Rows are one point carried round by a steady rotation, each followed by how many steps it has turned.
The counts run from 0 to 895.
-9  -41  7  12  42  -28  -11  14  -28  0  -17  -18  -23  15  1  29  10  12  -5  -31  -2  10  15  9  -3  0  15  0  11  -2  -37  -11
642
1  -11  -3  29  50  4  -5  28  10  -18  -8  -1  12  0  55  17  4  -3  19  -19  -5  -21  -1  21  -8  1  15  -11  6  30  -12  1
105
-32  -16  -8  18  2  27  15  3  -14  -1  -33  -29  16  11  -4  -36  -28  -10  27  -12  1  -2  -13  7  11  9  -22  13  -21  16  8  34
528
-8  5  27  -7  -33  24  -6  -6  9  -5  -14  -2  5  -16  -13  -15  -37  -18  -4  39  -32  -31  6  41  21  4  26  -10  2  1  13  4
290
-25  -4  11  -39  -14  38  29  -13  -14  20  16  17  -33  1  -10  11  22  6  -12  9  -23  -9  7  -21  -1  28  17  5  -10  14  20  13
33
3  0  -3  -13  -7  42  -4  -5  -15  -5  -23  2  0  -2  8  1  -44  -9  -17  22  -31  -28  -3  -6  21  0  -9  -18  -8  -10  39  17
296
-28  35  20  -8  -18  28  16  -2  21  15  0  27  -26  10  -30  6  -2  -12  -10  -26  -15  -13  -7  -38  -5  -4  -14  14  32  -6  11  11
698
-9  2  8  17  10  9  9  34  49  -13  -8  21  26  9  17  6  -37  -23  25  21  -22  14  5  8  -4  4  20  -14  21  18  -11  20
777
33  11  -13  19  24  -16  22  28  -13  2  13  -16  16  10  -21  4  -1  -9  -1  -12  15  47  0  -10  -35  -6  13  29  7  12  -18  10
628
-11  7  5  -7  -17  -19  -11  25  -22  9  -23  -47  3  -26  -16  -9  29  -10  -9  -8  -10  -20  -23  -12  -1  6  7  -13  28  24  -20  -10
205
11  2  26  8  -16  28  17  -40  19  -28  23  -9  13  -13  4  3  -10  -20  -6  -8  3  4  3  -6  -30  11  38  -25  10  -24  -14  11
564
-9  5  -15  -14  -13  -31  -31  17  -13  -3  -24  -24  14  14  1  -7  15  0  39  -2  42  12  -1  13  29  1  -14  4  7  -33  12  -10
220
-1  -12  -8  9  11  34  23  11  29  -24  -1  12  20  16  41  10  -22  -36  2  5  -34  19  16  -15  -5  -6  -2  -20  -14  -7  4  -3
783
6  -19  15  -11  -29  -8  -1  2  28  -11  31  2  -31  18  39  22  5  -12  -3  47  -7  12  -5  1  -25  19  13  -17  -4  -8  -2  -7
341
-4  -17  12  -29  -9  -6  4  36  12  6  10  8  -13  11  23  8  42  -2  21  26  3  -8  -35  -4  -24  -15  15  -14  19  -25  -23  8
875
-28  -8  39  -30  -11  -1  -20  -18  -9  2  -24  -1  -17  -6  -2  -10  25  17  -17  -11  29  -28  -26  -6  3  -4  22  3  23  -30  11  -6
433
-4  -29  -4  14  46  -12  -17  7  -1  -17  -9  15  0  6  62  36  5  17  17  -13  -4  -14  9  18  -8  1  8  -6  -1  20  -13  2
104
-10  -5  -12  12  16  33  -17  -4  2  -24  -13  39  26  -14  21  -2  -22  26  32  -31  12  -9  -11  28  -9  0  10  17  6  -10  -8  16
545
10  20  31  20  -17  17  14  16  13  -33  -32  -6  -1  -45  -7  -21  -5  -5  -11  12  4  -37  -22  22  4  4  10  -9  8  -4  -15  2
824
-7  -2  11  17  1  -33  -14  17  -5  -17  -13  -16  0  -4  24  -32  -14  10  -24  -14  -3  5  -28  -6  -12  -4  -2  48  14  42  -16  -2
368
-16  0  -6  22  1  19  6  -8  -13  -11  -37  -30  20  0  -26  -41  -23  -3  19  -16  12  4  -1  -14  13  11  -15  23  -14  9  -14  38
529
4  -12  -24  10  1  12  -22  1  42  5  -2  4  21  1  27  -26  5  -23  -30  26  -22  8  19  -17  0  9  6  -20  -2  36  0  -33
506
4  7  -13  28  25  0  1  32  12  22  -4  -4  34  12  -38  -6  -33  -21  15  -5  -7  37  12  7  7  -3  22  -9  29  8  -11  10
239
-7  12  -10  -5  -10  -14  -24  19  19  15  -14  29  3  26  4  7  -8  -9  3  25  5  19  30  -3  -4  -16  -35  30  -3  22  28  -30
230
28  14  16  -7  -27  15  10  -12  26  0  23  19  16  8  -15  -1  22  -24  -1  1  16  -3  -12  -10  -58  -27  6  -9  14  -25  -14  1
176
24  0  16  14  -2  30  16  -23  2  -25  9  -17  12  -10  -5  19  -13  -27  10  -4  5  -4  8  9  -21  15  38  -35  3  -33  -22  17
563
6  -3  25  2  4  -36  9  4  -4  20  -2  -34  6  4  15  17  34  -13  -5  8  51  5  4  -14  -8  -6  -14  -17  -13  25  12  -26
884
36  23  -1  -4  -6  -3  23  -3  -27  13  28  18  -20  6  -25  20  -26  6  8  36  3  -4  1  24  7  -15  -23  17  -21  -23  18  18
845
10  -14  1  23  2  47  9  -22  21  -22  -10  26  16  -29  15  25  -14  -5  -10  -6  1  0  8  -19  -33  1  2  -46  -5  -5  -14  5
558
-4  13  31  15  -7  -12  11  15  12  -38  -26  6  16  -15  -12  -14  6  4  3  -12  20  38  2  -11  13  -13  -5  22  10  -32  -38  -6
385
-28  -27  -9  14  37  12  1  -33  8  22  -1  -13  -12  17  13  -2  23  15  19  -30  32  -12  18  9  26  26  1  -20  -22  1  10  8
266
10  -28  -35  5  10  -9  -35  2  38  6  -2  -1  -9  15  4  -11  0  -1  -1  42  -10  4  33  26  14  16  18  -24  3  4  -16  -13
504
18  -15  5  21  23  11  20  -9  -9  10  1  -22  -31  26  16  -19  -21  -19  -28  16  6  -16  7  22  27  -6  -20  18  -39  -19  28  1
133
5  20  -24  2  -10  -18  -19  10  39  10  -5  26  11  15  -4  -12  -1  -4  -9  22  8  28  14  -18  -14  -15  -37  22  10  17  19  -26
229
6  7  -2  -31  -28  -9  -14  -9  18  1  -8  18  -20  0  4  -10  23  12  -3  20  2  -41  -12  18  8  -15  -31  -19  0  -34  31  -14
440
-6  20  1  12  23  37  -5  7  9  -32  -21  37  34  -30  8  -3  -12  14  19  -23  2  -17  0  18  -19  -3  12  16  11  7  -7  19
546
-17  7  0  -6  5  -13  4  20  -17  -17  7  -5  -4  30  23  20  -3  3  43  -8  3  5  -5  16  -32  16  -3  50  -2  26  -7  29
92
13  10  4  6  14  -23  10  -23  -12  -20  -7  1  3  -17  -33  -40  -17  39  -38  -13  5  0  -17  11  -8  -15  5  37  2  -10  -15  24
142
-1  1  -5  12  21  -10  -2  34  0  17  -17  -4  33  25  -25  6  -37  -26  26  -3  -9  18  16  34  1  -8  22  -7  21  19  8  7
238
-39  -21  -6  5  2  5  16  -1  -6  -5  -39  -22  5  24  11  -21  -32  -5  15  -14  -7  -7  -10  20  5  18  -27  5  -28  17  38  27
527
8  -2  5  34  17  12  13  0  -11  -15  -27  -10  -6  -66  1  -15  5  29  -25  -7  19  -11  -11  -1  23  16  5  -18  -16  7  -10  -1
819
3  9  24  -6  -9  13  -8  1  8  -17  5  45  -25  0  0  23  -8  11  10  -7  -5  -12  -5  10  18  -17  -6  -4  19  -65  -21  -6
162
16  12  15  -3  -5  -25  22  17  22  11  16  -14  -41  0  0  17  53  -5  -11  24  25  3  6  -26  1  12  -19  -15  0  2  -15  -17
878
